arr =
[[130, 141, 137, 149, 126, 125, 134],
 [135, 137, 135, 103, 125, 132, 111]]
The last entry, reading row by row? 111
The largest entry in the last row: 137
The entry just right of the smallest entry: 125
The entry just right of 126 is 125
The bottom entry of the column that holds the largest entry? 103
The largest entry in the first row? 149
The smallest entry in the first column is 130

[[126 125 117 126 121 132 112 126 143 125 140]
 [129 121 129 119 116 128 127 129 117 129 123]
 [136 125 126 135 149 134 122 134 118 121 126]]
The third entry, reading row by row is 117
Report the last entry, reading row by row.
Answer: 126
Report the centre entry.
Answer: 128
The entry directly above 119 -> 126
Report the 5th-last entry, reading row by row.
Answer: 122
Report the 3rd entry on the main diagonal.
Answer: 126
The entry just left of 149 -> 135
The smallest entry in the last column is 123
Report the entry just right of the smallest entry.
Answer: 126
The entry directly below 112 is 127
Report the maximum.
Answer: 149

W =
array([[142, 134, 125, 115, 127, 138, 136, 123, 148, 129, 136, 146, 135,
        132],
       [112, 107, 144, 127, 146, 131, 145, 107, 115, 149, 108, 136, 148,
        114],
       [123, 122, 134, 117, 117, 146, 123, 123, 142, 119, 147, 110, 131,
        133],
       [112, 107, 130, 127, 141, 143, 118, 119, 145, 121, 126, 129, 127,
        143],
       [145, 124, 109, 121, 116, 124, 117, 115, 142, 140, 111, 142, 148,
        110],
       [107, 117, 127, 129, 114, 120, 119, 107, 144, 118, 146, 119, 146,
        110],
       [109, 141, 114, 123, 118, 134, 124, 117, 142, 126, 118, 123, 115,
        127],
       [149, 115, 146, 140, 118, 139, 122, 117, 149, 135, 146, 137, 139,
        124],
       [124, 128, 127, 117, 117, 137, 113, 137, 118, 113, 108, 136, 139,
        115],
       [127, 147, 116, 138, 121, 128, 129, 143, 141, 110, 141, 127, 132,
        143],
       [142, 148, 147, 120, 121, 134, 143, 125, 147, 116, 125, 114, 142,
        125],
       [113, 125, 123, 121, 136, 148, 110, 126, 107, 116, 111, 128, 132,
        132],
       [118, 133, 144, 149, 116, 131, 138, 111, 130, 148, 118, 128, 148,
        140]])
Which number is the 3rd entry in reading order?
Answer: 125
Which number is the first entry in reading order?
Answer: 142

a =
[[145 139 133 149 129 138 125 128 139 133 133 151 134 148 115 128]
 [145 144 145 127 122 107 139 120 122 110 121 127 130 116 107 131]]
Rows and columns are numbered from 1.
Read off the bottom-left entry.
Answer: 145
Read off the entry at row 1, column 2.
Answer: 139
Read off the entry at row 1, column 3.
Answer: 133
The entry directly above 110 is 133
The entry just right of 116 is 107
Read off the maximum.
Answer: 151
The bottom entry of the column that holds the largest entry is 127
Read off the entry in row 2 and column 3.
Answer: 145
The entry directly below 134 -> 130

X =
array([116, 125, 105, 134, 112, 139, 125, 120, 116, 139, 144, 137, 136,
       129, 126, 147])
Give the second entry from the left.
125
Give the last entry.
147
Give the 1st entry from the left.
116
The third entry from the left: 105
Give the entry just right of 112.
139
Give the 5th entry.
112

Read these off the row that follows.
1) Find the entry just right of 139.
2) Find the entry just right of the centre entry.
[142, 139, 129, 136, 123, 108, 105, 135, 154, 110, 132]
1) 129
2) 105

Questions about the grid below.
1) Find the fourth-last entry, reading row by row.
2) Find the entry in the bottom-left corner.
3) Find the smallest entry in the last column.
4) Find the 1st entry on the diagonal from the top-right corner.
5) Find the entry just left of the centre entry.
6) Find the bottom entry of the column that holds the smallest entry.
7) Find the third largest entry.
8) Find the last entry, reading row by row.
[[122 132 128 115 118 134 119 127 115 131 131]
 [121 129 142 134 116 138 130 118 131 130 129]
 [125 124 152 125 116 138 138 114 126 141 131]
 [128 137 137 137 132 118 142 129 121 126 122]
 [122 123 127 125 132 127 112 137 120 143 113]
 [119 129 125 134 116 142 130 119 133 131 135]
 [113 129 145 134 126 135 131 130 126 122 147]]
1) 130
2) 113
3) 113
4) 131
5) 132
6) 131
7) 145
8) 147

A =
[[126 126 124 124 125 128 133]
 [150 126 110 121 129 142 127]
 [125 123 121 127 123 126 131]
 [125 124 113 113 119 131 148]
 [141 119 110 130 126 133 120]
 [129 128 125 124 127 130 133]
 [154 123 105 123 129 142 122]
 [122 121 111 115 117 127 146]
 [121 118 112 123 117 124 138]
 [131 127 124 128 128 129 126]
 [126 125 121 122 123 128 136]
 [134 121 116 130 126 129 123]
 [138 126 119 126 128 134 126]
 [139 131 110 106 123 141 150]
 [128 126 125 129 127 127 127]
 [132 120 116 131 124 128 124]]
Counting starts at 1.
The entry at row 1, column 3 is 124
The entry in the top-right corner is 133
The smallest entry is 105
Read off the entry in row 1 and column 2.
A: 126
The bottom entry of the column that holds the smallest entry: 116
The entry in row 2 and column 1: 150
The entry in row 1 and column 1 -> 126
The entry just right of the smallest entry: 123
Read off the entry just right of the largest entry.
A: 123
Read off the entry in the bottom-left corner.
A: 132
The entry in the bottom-right corner is 124
The entry directly above the smallest entry is 125
The entry in row 3 and column 1 -> 125
The entry directly above 132 -> 128

137	143	135	135	137	132	133	147	141
101	146	130	155	121	136	132	131	145
The third entry in reading order: 135
The entry just right of 136 is 132
Give the last entry, reading row by row.
145
The smallest entry in the last row: 101
Give the entry just left of the largest entry.
130
